In the rows, zero is written as 128.
Rotation paths and how fast each direction turns (degrees each step):
Each turn is a multiple of 5 degrees from 10 to 175, or 0.
Each row of a path follows its step; steps can be skipped.
Path 1:
step 0: [129 126 133 125 126 120 130 130 114 128 112 133 136 130 123 127 123 136
 133 123 121 143 121 113 146 135 119 132 120 140 136 138 116 128 129 137
 133 124 126 117 139 129 127 131 135 134 119 134 129 125 137 123 130 127
 118 142 117 128 141 123 127 120]
step 4: [133 128 128 124 126 138 122 132 128 132 113 129 125 119 123 138 115 140
 131 146 129 134 116 138 129 135 126 113 114 133 131 129 123 126 127 131
 123 127 120 138 134 131 133 129 139 115 136 125 124 128 140 126 115 129
 118 135 112 124 133 116 135 135]
step 5: [133 132 128 114 129 119 125 142 132 132 114 134 121 126 122 130 131 125
 139 131 112 127 106 120 129 120 132 128 115 141 127 121 125 119 131 133
 127 124 125 127 133 127 112 130 134 125 121 125 128 122 145 131 137 139
 126 126 135 139 138 127 130 137]
step 6: [126 131 135 118 124 124 125 123 126 139 134 126 128 132 123 126 125 142
 116 121 125 132 135 129 127 128 118 118 123 117 144 114 137 125 138 139
 139 118 122 125 137 127 114 131 124 121 124 125 124 131 143 136 136 135
 110 130 140 140 128 133 131 133]
step 13: [133 143 121 126 129 116 124 126 128 125 116 127 129 125 144 130 128 121
 123 138 134 138 121 117 127 134 127 128 119 127 131 128 137 130 144 141
 145 127 130 116 140 126 120 135 138 124 113 128 129 116 140 133 131 135
 133 136 134 125 133 118 121 133]
step 14: [119 131 118 115 122 131 135 129 121 137 112 126 112 125 132 127 119 136
 122 127 136 136 134 126 129 131 119 115 126 125 130 139 135 126 145 132
 126 121 132 146 131 124 128 136 127 115 121 128 133 132 129 136 130 134
 112 134 135 136 132 117 130 117]
step 15: [138 140 128 117 131 118 131 133 122 137 119 138 115 128 117 129 130 126
 126 116 116 132 109 138 126 120 128 128 130 137 136 129 120 133 135 136
 142 133 131 144 122 116 123 123 115 135 126 130 136 126 116 133 136 130
 122 137 130 125 126 121 129 120]
step 17: [129 128 130 126 141 121 128 127 133 127 123 124 134 135 141 144 123 127
 113 134 134 125 109 130 129 130 125 123 110 141 121 133 131 120 133 122
 119 131 118 135 130 122 117 139 129 123 122 115 143 128 134 139 126 131
 127 134 112 126 132 131 127 127]
[127 127 130 130 125 129 129 124 127 126 130 127 131 122 129 127 129 127
 127 131 132 127 123 128 129 128 127 127 124 128 130 131 130 131 127 128
 129 130 128 127 127 125 128 128 131 126 130 125 130 128 129 127 128 129
 132 128 125 124 126 130 129 128] -> 80
[127 131 129 126 125 129 128 127 124 127 126 129 130 128 128 129 126 127
 129 127 131 129 127 129 127 130 127 131 125 125 127 129 128 125 126 129
 126 124 127 125 129 130 122 125 126 128 130 130 126 124 130 131 126 128
 131 127 129 131 129 130 132 129] -> 55
[130 127 127 128 125 130 128 128 128 131 131 124 129 125 131 127 127 125
 125 129 129 127 132 131 129 132 130 127 129 128 130 125 128 128 132 131
 126 123 125 129 127 126 130 126 128 127 129 127 124 129 129 127 124 131
 128 128 128 131 129 126 126 128] -> 145
[128 127 126 129 131 130 128 131 126 126 132 131 127 128 125 127 125 128
 128 127 127 124 131 130 128 128 127 124 125 127 131 125 129 128 130 125
 131 132 126 125 128 126 124 124 124 130 129 126 127 128 125 130 129 127
 129 127 128 128 128 130 127 125] -> 80
[127 129 129 128 130 130 127 129 128 129 127 125 132 132 130 126 128 132
 128 130 125 131 128 129 129 126 124 128 128 122 132 127 127 129 128 127
 128 126 128 129 128 127 130 129 128 130 132 129 126 125 131 128 127 128
 124 130 124 125 129 130 128 123] -> 175
[129 129 129 128 126 125 127 131 130 127 128 132 132 129 133 124 131 128
 132 123 131 123 126 131 127 129 129 129 126 130 129 127 126 128 129 129
 130 126 129 127 128 128 129 128 124 127 126 129 130 127 130 126 130 127
 127 125 125 127 131 127 128 125] -> 145
